Each path is a new rotation, seen through one point. The rows after it are directions, each followed by how far the rotation turns it, in deg/step (0 if it stays put).
Each turn is a multiple of 5 degrees from 10 to 175, or 0.
Each row of a path follows its step; steps can be skipped.
path 1
step 2: [  0 -15   0  -7  -6   8  -9  24   0  18  -1  13 -10  -8  -1   6 -13  -3
 -12   8 -10  24 -11   2 -23  -4  -2  18   7  -8  19  16  31  -4   7   1
  11]
step 4: [ -5   4   6  15 -10   1 -21  17  -6  -5  -2 -15 -10  14 -11  -1 -11 -18
  -4   9 -13  11  -4   0 -35  -1   3   7  -9   1  11   6  22 -12  24  -1
  13]
step 5: [ -5   7   0   4  -6  14   1  14  14  -5  -3   4 -43 -12   2  -5   8  14
 -27  20  -8 -12   5 -13 -13   1  -4  -8  -3  16  12   8  -3   1  14  -4
  -8]
step 8: [-12   4   8 -11  -3  -4  14  22 -11   1  10   8  -3   5   2   3 -27   8
  -4  12   5 -22  -6 -15 -15   5  -2   2 -18 -25  -6  30 -12   1  14  -3
  -4]
step 9: [ -9 -19  10  -8 -11  -6  -4  12   4  10  -2   7  -1   9 -13 -11 -21   2
  -6  23 -31  14 -17 -10 -15  -8 -23  18  -9   0  13  -3   7  -2  -3   0
  10]
step 11: [-11  14   8 -12 -11  -4 -10  20  -6  -9   7   4  -2  32 -12  -6 -14  -6
  -4   1 -20   5  -5  -4 -15  15 -15  10  -7  21  23  10  14  -3   3  -8
   9]
step 14: [ -8  16  16  12 -22   7  -4  10  10  -2   3   2 -13   0 -19   3 -19 -15
 -17  34 -13   9  -4  -3  -9 -19  -4   0  11 -10   2 -11  -1  -1  12   8
 -16]
step 18: [ -6  11  -3 -35 -15 -12   4  19 -13   7  23  20 -15   9  -7  -5 -12   2
  -5  20   2  -5  -5   2  -1   5 -10   3 -15  15  13  13  13  11   5  -1
   7]
step 20: [ -1   3  -5  -5 -12   1   4  18 -16  -4  12   0 -32   4  -1  -7 -15  22
  -5   5  13   0   4   2 -24  -2 -15 -23  -4  15  19   1  12   7  21  -5
   2]
Directions:
[-1 -3 -1 -5  3  1  1 -5 10 -3 -3  2 -1  0 -3 -4  3 -2 -7  7 -6  4  0  3
  8 -6  3  3  7 -1  5  3  0 -1  5  3 -2] => 155
[ -5  -4  -1   1 -12   2  -7  -3  -4  -7   2   1   2   4   4  -3  -6  -1
  -4   4   3  -6  -1  -4   5  -1  -2   1   4  -2   4   0  -1   2  -4  -5
  -1] => 10
[ 3  7  4 10 -1 10 -1  0  1  2  2  2 -1 -1  3 -7 -2 -3  0 -4  2  5  4 -4
  7  2 -1  5 -2  0  0  3  9 -1  1  4 -3] => 35
[ 0  8  3 -5 -4 -7  1  1  5 -3 -1 -1  8 -2 -3 -4 -4  0 -1  0 -5  4  6 -6
  0 11  1 -2  3 -1 -3  2 -5 -6 -3 -2 -3] => 140
[  4  -2  -1   0  -4  -1  -2   9  -3   0   1   0   2  -1  -1   2   1  -9
   2  -3   4   1   0  -1   1  -4  10   2   4 -10  -4   6  -2  -4   7  -3
   4] => 170
[  3  -7  -3  -3  -4   9   4  -1   1  -1   3   1   1  -8  -1  -1   6   5
  -6  -1   6   2   7  -5 -10  -1  -1  -2   4  -2   2  -1   1  -3  -3   3
   2] => 145
[  5   0  -4   1   3   0 -12   2  -1   2  -9  -3  -4 -10   0   0  -4   0
  -3   1  -1   7  -5  -2   0   0  -3  -3   1  -5   1  -5   2  -1  -4  -3
  -2] => 145
path 2
step 1: [ -2 -19  -6  -6  12 -18  -6   8  -1 -17 -11 -10  -1   0  21   2  28  -8
  -7   7  31 -18 -15  17   3   7   8 -11  -9  -9  20 -17  -9   0  13   9
  23]
step 4: [ -5  23 -10  -5  -3  -8  12  -5  20  -5  10  -5  12  18  -1   1  -1   4
  23 -17   5 -25  -6   8  -4   5 -13 -10 -12   8 -12 -29 -20  21   9 -25
  10]
step 5: [  3   9 -21 -21  -8  -7  -2   3 -25 -18  -5  -9   2  18   6   6  -6  12
  21  23  -1  -8   8  11  13  12   8 -19   8   0   2  -8  25 -11 -12 -21
  23]
step 6: [  1   4 -13  17   6   4  -1   8  22   0 -18   7   4  -3   3  -5   7  -5
   2   7  11 -11  10  11 -24  42   4 -31  27  -1  10  -4  -2  10  -8   3
  11]
step 7: [ -7 -31 -12  -3   4   4  38   4   9  -2 -11  10 -16  19  12   5   3  -2
   9  -2 -18  -1  -6  29   2  -7  -4 -11  25 -20 -11   1   0   4   1 -17
  -2]
step 13: [ 12  30   6  -1  10  -4  16 -11   8 -16  -9 -19 -15   8  -1   6   8 -23
 -12   9  -5 -10  14   5  12   6   5 -42  -7   8  -1  -6   8   8  -8 -19
  14]
step 14: [ -3 -18 -24 -16   8 -20  -3  -1   9  -4 -18   7  -7  13  -3  17   0 -14
   5   6  26 -18  14  22  -9  -2  14 -23   5 -16   2  19  15  -4  -6  19
   0]
step 17: [ 10  10  -3   1   9 -16 -19  16  -5 -15  -3 -17  11   0 -15   4   3 -12
  15 -29   6  -8   2  22 -20   5 -10 -11 -10 -11  26 -25   7  10  17 -13
   6]
step 19: [  1 -14  11 -16   9   9   8  13  -4 -13 -31   5   7 -13  -5 -13   5  10
  -4 -25  12 -16  15  12   2  25  20  -7  20  -6   5   3   1 -18  -6  -2
  24]
Directions:
[ -1   7  -2   2   2   2 -10   0   1  -3   6   2  11   0   1  -2  -7   7
   5  -7  -2   1   0   1   6  -2  -7   0   1  -3  -1  -3   4   0   1   1
   1] => 55
[-6  7 -1 -3 -1  3 -5  3 -5 -3  6 -8 -2  4 -7  8  6 -1 -3 -1  2  0 -5  2
  0  0  1 -2 -7  0 -1  2  0  5 -1 -7 -2] => 85
[-3  0  1  1  0 -3  0 -2 -1  3 -2  6  3  1  8  6 13 -3 -1 -5  0  3 -3 -3
  4 -7 -1 -7 -2 -6  1  2  0 -3 -3  6 -5] => 55
[ 3  4 -5  2 -3  4 -2 -1 -7  3 -4  1  2  5 -2 -6  5  7  1  2  0 -5 -4 -2
  2 -1 -2  0  3 10  9  9  0 -4  0  1 -1] => 110
[11  6  2  0  1 -1  4 -2 -3 -4 -4  0 -4  2  4  6 -4 -4  6 -5  3 -2 -2 -6
  1 -3 -5  4  0  2  1 -4  0  2  6 -6 -7] => 85
path 3
step 0: [  9   1  11   7   5   8  -5  13   6 -18   7  30  12 -16   4   3   6  -6
  -2 -11 -14   5  21 -21   1   7 -11  16  -7  11 -20   9   2  16  -4  14
 -22]
step 1: [ -4  -7   5   7   0 -15  28   4 -18  -8 -17  19  -7   8 -24  10   8  -6
 -16  11   0   7   4  -5  19  -3   6  15  13  -4  18  14 -16   5  -6   5
 -19]
step 5: [  6 -13  -8  27   1   8  -7  -2   0  10  -7  11  -3  12 -11 -13   1  16
  16 -28   5 -13  -1   6 -23  10  -3 -19 -16   7  13   3 -17   2   4 -18
 -11]
step 11: [ -8  15  -4 -13 -11  -7   1   2 -21  -7 -12  10  17  16  -4  -1   3  17
  30   1  -3   4   8 -24  -8  -6  -1 -17   1  -1 -12   4  27  -2 -21   5
   3]
step 12: [ -1 -12   6  20  -6  -5  -8 -13 -10  -8   9  31  12  11   4 -26 -21   7
  -1  13   6 -15   8 -18 -13  11 -11  -1  -3  -1   7 -12 -13   2  -4  11
 -16]
step 14: [-16 -19   9  26  10  -7 -18 -10  -1  -4   0  11  11   4  -2  -1  -4 -10
  26 -30   0   8  -3  -3  -3   8  -3  -8 -17  -6  -1  14   5   1  14 -27
  -7]
step 17: [ 21  -3   4 -13  -7   5   4  11 -11 -15 -20   1 -10  -1 -10   6   6  20
  -4 -10   4   5  21 -13  -5   7  24  -1  -6   5   0   9 -22   4  28 -18
 -13]
step 19: [-10  -7   5  14  -1  -5  13   5 -16   8 -21  18 -20  15 -29  -5   2  -2
  -1   9  -2 -19  15   0   9   9  -9  17  14   7   2  -7  -5  -6   5  11
 -28]
step 20: [-20 -13 -14 -20 -15   6  13   7  -8  11 -21   7  19   4 -20  10   3   8
  10  12   6  13   5 -14   5   8  -2 -17 -20  13   0  -7  10  -8 -21  -1
   1]
Directions:
[ 8  4  8  0  0 -1  2  3 -4 -5 -6 -5 -2 -1 -6 -8 -3  4  2  7  4  4  3  1
  2 -1 -9  0 -3 -1  1  1  3 -4  0  3  1] => 45
[ -4  -4   2   1  -6   9  -1   3   0  -3   2   2   9  -4 -10  -6   1  -7
  -3  -3  -7  -2  -2   1   5  -2  -2   1   0  -1   5  -2   3  -4  -1  -1
  -4] => 55
[-5  7  4  0  0  3 12 -3  1 -1  1  6 -6  4 -2  3  3 -6  2  3  0 -4 -2  7
  4 -5 -2 -3 -2 -4 -1 -4 -1  4  6  2  0] => 120
[-2 -4  0  4  1 -2  2  3 -6  2 -6 -1 11  2  6  6 -3 -1 -4 -1  3  5 -1 10
  0 -2 -5  3 -1  3 -5 -3  0  3  2  1 -7] => 55
[ 4  3 -4  4 -2  3 -2  0  5 -5 -1  1 -4 -5  5 -2  4  1 -4 -8  6  3  6  8
  8  2  1 -4  4  0 -4  2  0 -6  4 -4  0] => 40
[ -4   1  -2   3 -11   5   1   3  -4  -5  -1   0  -7  -1   7  -5  -6  -6
   3   2   4   3  -2   2  -8  -1   2   3   4   4  -1  -1   4   2  -6  -2
   4] => 25
[ 4 -1  1 -8 -4 -3 -5  4  1 -1 -4 -2  0  8 -1  1 -3 -4 -4  5  3 -1  0 -1
  2  3  5 -2 10 -3  6 -3  2  3  9 -2 -4] => 160
path 4
step 2: [ -1  -4  14   1   5  -3  -8  -4 -20   8  -8   9   6   8  17 -17  -4  -2
  -4  -8  -7 -20  -3   1  23  -8   8  -1  -6 -16  13  25 -22 -12   8 -24
 -19]
step 5: [ 14 -12  -9   0   7   8 -19 -11  -7 -27   5  -5   1  23   0 -15  18  -3
   9  -9  -4 -12 -25 -10  16  -6  -9  -6   1 -17   1   6   1   8 -10   0
 -26]
step 8: [ 10   0 -20  -3 -12   4 -12   9   5  -7   3  -7   5 -12  -8 -24   9  10
   9 -18  -5  19  -5   3  29 -15 -14   2  21  10 -13 -16  -6   6  -9 -12
 -11]
step 11: [ -8   6   7   3 -15 -14 -25   8   9   1   7   2  15   0   8  -2  -1  11
 -18   5  17   0   0  12  26 -25   6 -15   5  13   7 -12  -6 -20 -13 -21
   1]
step 12: [  4   0 -10   9  -7   4  -8   0  15 -17  15  17   9   8  -5   5  -7 -21
   7  -7   4  -8 -10   5   6 -18  10  14  14  14   6 -29 -18   9  14 -21
 -10]
step 13: [ -1 -12  -7  16  19  -3  -2 -11   9   6   1  -9  11  26  11   5  -7 -12
  10  -5  22  -8  -3 -12  13  -5 -14 -16  21  -2 -14   3  -9  15  -7 -26
 -12]
step 14: [-18   4   8  12 -10  -6  -8 -15  15  -4   5  -6 -17   8   9  16   1 -15
 -18   1 -10  -5 -20   2  23   0   2 -11 -19  -6  -5   5   4  -1  -7 -32
 -17]
step 15: [-31 -21   0   4 -11   4 -15  11   5  -1  -9  -2  14  -1   9 -12 -11 -34
  -6   4   5   8   3   4  14 -21  -3   4 -13   6   4 -19  14  12   0  -7
  -8]
step 19: [ -1 -11   7 -25 -24  10 -23  19  -1   0   0   0   6 -18  -7  -5 -10  -4
  -3   7  14 -10 -22   6  14  -4  15 -16  -7 -10   4  -5 -10  20 -14 -13
   5]
Directions:
[-6 -1  6  0 -1 -1  4  8  5  1 -2 -3  2 -6  1 -2 -3  4  1  3  3  3 -6  9
 -3 -8 -1  2 -5  3  4 -5 -6 -1 -2  4 -5] => 90
[ 0 -1 -4 -8 -2 -2  0  0  2 -1 -4  4 -3  2 -6 -4  4  5  3 -5  2  8 -8 -4
 -4  2  0 -5  5 -1  4 -3  1 -9 -2  1  3] => 25
[-1 -2 -4  5  1  1 -7 13  2  1  2  0  1  2 -3 -4 -7 -2  6  0 -4  8  4 -5
 -5 -1 -2  1  1 -1 -8  2  4  3 -3 -1  0] => 155
[-1 -4 -7  3 -2 -4 -8  1 -1  0  1  5 -3  4 -2  9  0  7  2  4  4 -4  3  4
 -1 -5 -1  5  5 -2  7  3  4 -1  0  6 -5] => 65
[ 5  4  7  3 -2 -1  4  2 -8 -1 -4  3 -3  4 -4 -7  6  0  1 -2 -6 -1  5  0
 -2 -4  1  1  1 -1  0  8 -6 -3 -2 10 -2] => 10
path 5
step 0: [ -4  -8  10 -25   2   4   6  -8   2   7  -6  18  -6 -15  26 -15  10 -23
   3  22   3  -5  -7  15  23  28   7   9  20   4  -5  -1   0   8   2   0
 -10]
step 1: [ 15  -9  -1 -20   8  -8 -14  -9 -23  10  -4  21   1 -13  12  -5  -9   9
   9  13   9   3  17  -2   0   7  15 -17  13 -15 -19 -13  11  -9 -26  10
  12]
step 2: [-10  -5 -29 -11  -9  -6  -9   9   8  13 -13  -1   1   6  17 -19   1   2
   3  11  -9 -23  13 -10  -9 -12  -4 -26  -1 -17 -10 -13 -27  -3 -14   3
  -6]
step 3: [ 16   8  -8   7  -1   5  -2  -3  19  12   8  27 -14  16  10  10 -20   6
   2 -11 -13 -24  -2   2  -6 -15  22   1  -7  17 -11  -2 -23   6  -7  10
 -17]
step 4: [  3  20   9  15  -6   9  -4 -11  17   9  10  15  -4   4  28  -4  -5   0
   4  -5   1  12   4 -17 -13  10 -31  23   7   9 -10  11 -16   9 -10  19
  -2]
step 12: [ 12  -6  17 -19   0 -17  -1 -11  -5   4  -7 -14  -2  -4 -19  -9 -11 -13
  23  15   1   4 -30 -13  11  20   8  17  19  -7  11  -2  13  -9  -1   2
  15]
step 13: [  6  -4 -26 -17  -9   3   7   2 -29   8  -6 -32 -15  -9  -3  -4  -3 -14
 -13  10   7 -10  19  -9  14   5  13   4  18 -14   3 -11   7 -12   1  11
  10]
step 16: [  8   1   5  19  12  11 -24  -3   6  10   8  16   7  -5  -3  -1 -12  -9
   4  -1   6  -8  -8 -23  14   5 -15  -9  17  -2 -27 -25  -9  20   5   4
  23]
step 20: [-12  16 -13  -9  -6   7   0 -30  -9   4 -22  21  -1  -2  14 -11  -3   4
  12  11   3 -17  27 -13  17   7  15  -9 -14  -6  -2   1 -18  13   6  -3
  -3]
Directions:
[ 2 -1  3 -7  0  5  3  8  5 -3  2 -5  4  4  8 -4  6 -4 -2  6  2  3 -2 -4
 -5 -3 -1  3 -1 -7  3 -1 -2  6  1  5  0] => 170
[-1  2  3 -3  2 -5  8 -3  8 -4  0 -1  0 -3  3 -3 -2  3  0  1 -2 -4 -6  5
  7 -1  9 -1 -7 -1 -5  5 -5  0  4 -2  3] => 125
[-1  1  3 -1 -7  7  0  0  6 -1  2 -6 -1 -3  1  2 -8 -4 -3 -2 11 -2  0 -1
 -1  0  3  4  5  2 -3  3  0 -2 -7 -9 -4] => 80
[-3  5  1 10 -2  1  6  2  4 -4  0 10 -3 -1 -2  6 -1 -3 -2 -2  1  1 -5 -1
 -2 -6 -5  4  3 -5  0 -4 -7  2  1  0  5] => 60
[-2 -7  4 -2 -1  2  5  2 -5  2 -2  2  7  0 -2 -5  1  0  0  0 -4  7 -4  1
  6 -6 -2  8  9  7 -5  4  1 -2 -1 -1  2] => 60
[ 1 -3 -7 -4 -1  0  9  5  2  4  3  1 -1  0 -8  0  2  4 -7  6  3  2  0  2
 -8  0 -3 -8 -3  3 -4  2 -2 -4 -4 -3  4] => 90
path 6
step 2: [ 10 -12  20  16   4 -15  -4  26   1  -5  19 -14  -4  -3  14   1  11   9
  -7 -10  11  -1   7  21  11  11   4  12   8   0  -7   3  -5 -22  -2 -19
  -1]
step 3: [  2  -2   4 -10   9  -6  28  31  -5  -4   8   5   0 -24  11 -16  12 -17
   2 -10   0  -6   0   2  -2   4 -21   6   1 -14  -5  11  -8   3   4  10
  16]
step 6: [ 35 -11   7  -2   7 -19 -11   9   1  -6   4  -6  -7 -12  36  -7  -8 -13
  -4   4   3   3  -1   0   8 -21  -4  15   9   0  -7   7   0  -4   8  -9
   0]
step 7: [  6  -9  10  12  12  -3   0  18  10   8  15   9   0  -4  20  -4  31  -2
  -2   5  16 -12  22  12   0  19  -9   6  -9  -8   1  12   8  -9  -1 -12
  14]
step 10: [ -1 -10  12  -9  12  -4   6  34   2   1  -3   3 -14  -2  29   2  -3 -15
   0  -6   4   7   0   7   9  -2  21  -5  -4  -8  -1  21 -24   3  15  -4
   0]
step 15: [ 13   5   5  -3  -2  -1  -3  26  -2  -1  -9  17   6 -12  16  -1  -5 -20
   4  -9 -12 -20  15  16   5  16  20   1  -9 -14   4  20  -8  10   7  -4
  10]
step 16: [ 23  -1  -1 -10  -7 -13 -10  24 -22 -14  -6 -12 -13   4  20 -11   6  -7
  -3  -4  21  -1   2 -15  -6  16  13   0  -5  16  -7  -1   9  -3  -1  -4
  15]
step 17: [ 11  -7   5  -4  14   3  -9  16   2  -9   9  -8   6 -12  27   6   3 -12
 -22 -11  15   3   3  23  20   4 -12  18   1   8 -10   6 -16  -2  -7 -11
  -7]
step 20: [ 11 -12  -4   2   0 -12   1  23 -13  -2  -8  -3   6 -13  14  12 -13 -25
  -4   0   6 -15   5   4  -9   3  27  14  -3   4  15  10  -3   9 -20  -2
  18]
Directions:
[-2  2  2  1 -1 -1  8  3 -4 -4 -3 -1 -2  7 -4  5 -5 -4 -1 -1 -7 -5  5 -1
 -3 -7  4 -5  0  5  3  8 -2  6  3  0  2] => 70
[ -8  -2   1   1  -1   1   4  -2  -1  -4   0   2  -5  -1   2  -1   7  -8
   3   5   0  -2   2   2  -6   3  -3   2  -7   0   1  -3   4   4 -12   5
   3] => 170
[-4 -2 -2  4  4 -3 -1  4 -5  0  2 -7 -4 -2  5  4  6 -1  4  5 -5  8 -1  4
  2 -9 -2  2  4  1  0 -1 -6 -1 -1 -1 -7] => 95
[ -3  -1  -2  -1  -3  -3   1   7   1  -4   5   3  -5  10  -2  -7   2   4
   2  -1   1   0 -10   2  -5   4   3  -3  -1   3   0   1   2   1   0  -8
  -8] => 130
[ 3 -4  3  4 -2  8  3  1  3 -1 -1 -3  3  7  6  4 -1 10  5  6 -3 -4  0 -1
  6  4 -4  2 -6  7 -1 -2 -5  0 -3 -1  2] => 145
[-4 -7 -3 -4  2  0 -5 -1  6 -8  0 -3 -3  4 -4  6 -6 -3  0 -1  0  6  1 -1
  3  5 -3  5  3  4  0  9  4 -4 -1  6 -2] => 90
path 7
step 0: [ -1  -6   2   5  -2   8 -12  -5 -18 -23  -5   6  -7   6   9   4  22  18
   2   7  -3  -8 -19   5   6 -14  15 -13  22 -15 -14 -19  16  -5  -6   1
 -22]
step 4: [-12   3  -5   4  -7   2 -11  -3  -9   3 -10  20   2   6   3   3   3   0
 -15 -11   3 -25  27 -20 -16  -1  24 -14  -5 -12 -18  19   0   2  17  14
  -2]
step 8: [ -7   8 -18   7   0  -2  -9  14 -27  -2  -7 -10   8  10 -38   0  13 -11
  19   0   1 -15 -18  12  -3  -6   6   8   1 -11 -18   5   7   3  -6   5
 -11]
step 9: [ -3  -3 -19   9  -9  13 -29   6 -13  -3   6   2  -7  15   7  18  20  10
 -10  -7   6  -3  -4  10  -3  10  28 -14  17   2   0 -11  16   4 -10  -2
 -18]
step 11: [-12   7  -8  -3  -8  -5  -7  13 -10  -2 -21  20  -3  -2  23  24  20  -2
  10  11  -2 -24 -11  -5   4  -4   7   5 -15   1 -10 -14  -4   4  12  14
  19]
step 16: [-12  -1 -20  13   6   2  -2  -1  -2 -14  19  29   4  15  -8   1  15  21
   8  -1 -22 -18 -12  -1  20 -21   9   7   0  -7   4   0  15   3  -9   2
   0]
step 17: [  1  -3 -25   2   2 -11 -22  10 -21  -6 -14  -4  -1  10  -4  12  -6  -8
  21   6  -4 -17 -15  -6  -4  -7   9  14  17  -5  -9  11   4  -5  -3  30
 -13]
step 18: [ -5   5 -12   4  -9   6 -23  13   5  19 -12  19  -8  17 -10  25   1   8
 -19   1   1 -11   2   2  -8  16  28   5  -5  -2  -8 -15   7  -9 -10   2
 -14]
step 19: [-21  20  -4  11   4  23   1  16  -5  -9 -12   5   8 -24   1  10 -11  -1
   9  11   8  -7   8   9  15  -7  27   2  -7  -4  -2 -10  15   1  15   4
 -20]
Directions:
[-1 -4  2 -7 -1  0  2 -7 -5 -1 -3 -1  2 11  3  4 -3  1  3  1 -2  3 -2  0
 -4 -1  3 -3 -4  1 -4 10  3  5 -5 -3 -8] => 85
[  7   2  -4  -5   0 -11   3  -5   5  -3   2   4   0  -3   9   2  -1   7
   6   3  -4  -5  -3  -1   0  -4  -2   1   3  -4  -2  -3  -1  -3  -2  -1
   3] => 70
[ -6  -6  -2  -1   3   1  -4   1   1  -6  -7   3   1   1   1  -3  -2   6
  -1  -1   3   5   4  -2   0 -12  -6  -4   6   1   6   2   3  -6   1   2
  -1] => 110
[-3  6 -5 -5  2 -5 -3  1  2  0 -9  4 -1  0 -2  1  4 -8 -1 -4  0  1 -4  6
 -5  2 -8 -2 -1  1 -1  2 -8  2 -5  5  1] => 115
[  1   0  -5   0  -4  -3  -1  -7 -10   4   3  -5   1  -2  -5  -3  -2   0
  -7  -3  -1  -5   0  -4  -6  -2  -4  -1   1  -4  -1  -1   8  -3  -6   8
   2] => 80
[ -2  -2 -13   5  -2   1   1  -2   0   3   8  -1  -2   4   3   0   6  -1
   7  -2   7  -3   5  -2  -1  -1  -2   2   3   4   4   6  -4   5  -3  -3
   2] => 55
[ 4  2 -2  4 -9 -4 -1  3  4  3 -7 -4  8  4 -6  3 -3  3  1 -2  0 -2 -2 -1
  0  0 -3 -3  2  5 -5  5  2 -2  8 -6  6] => 155
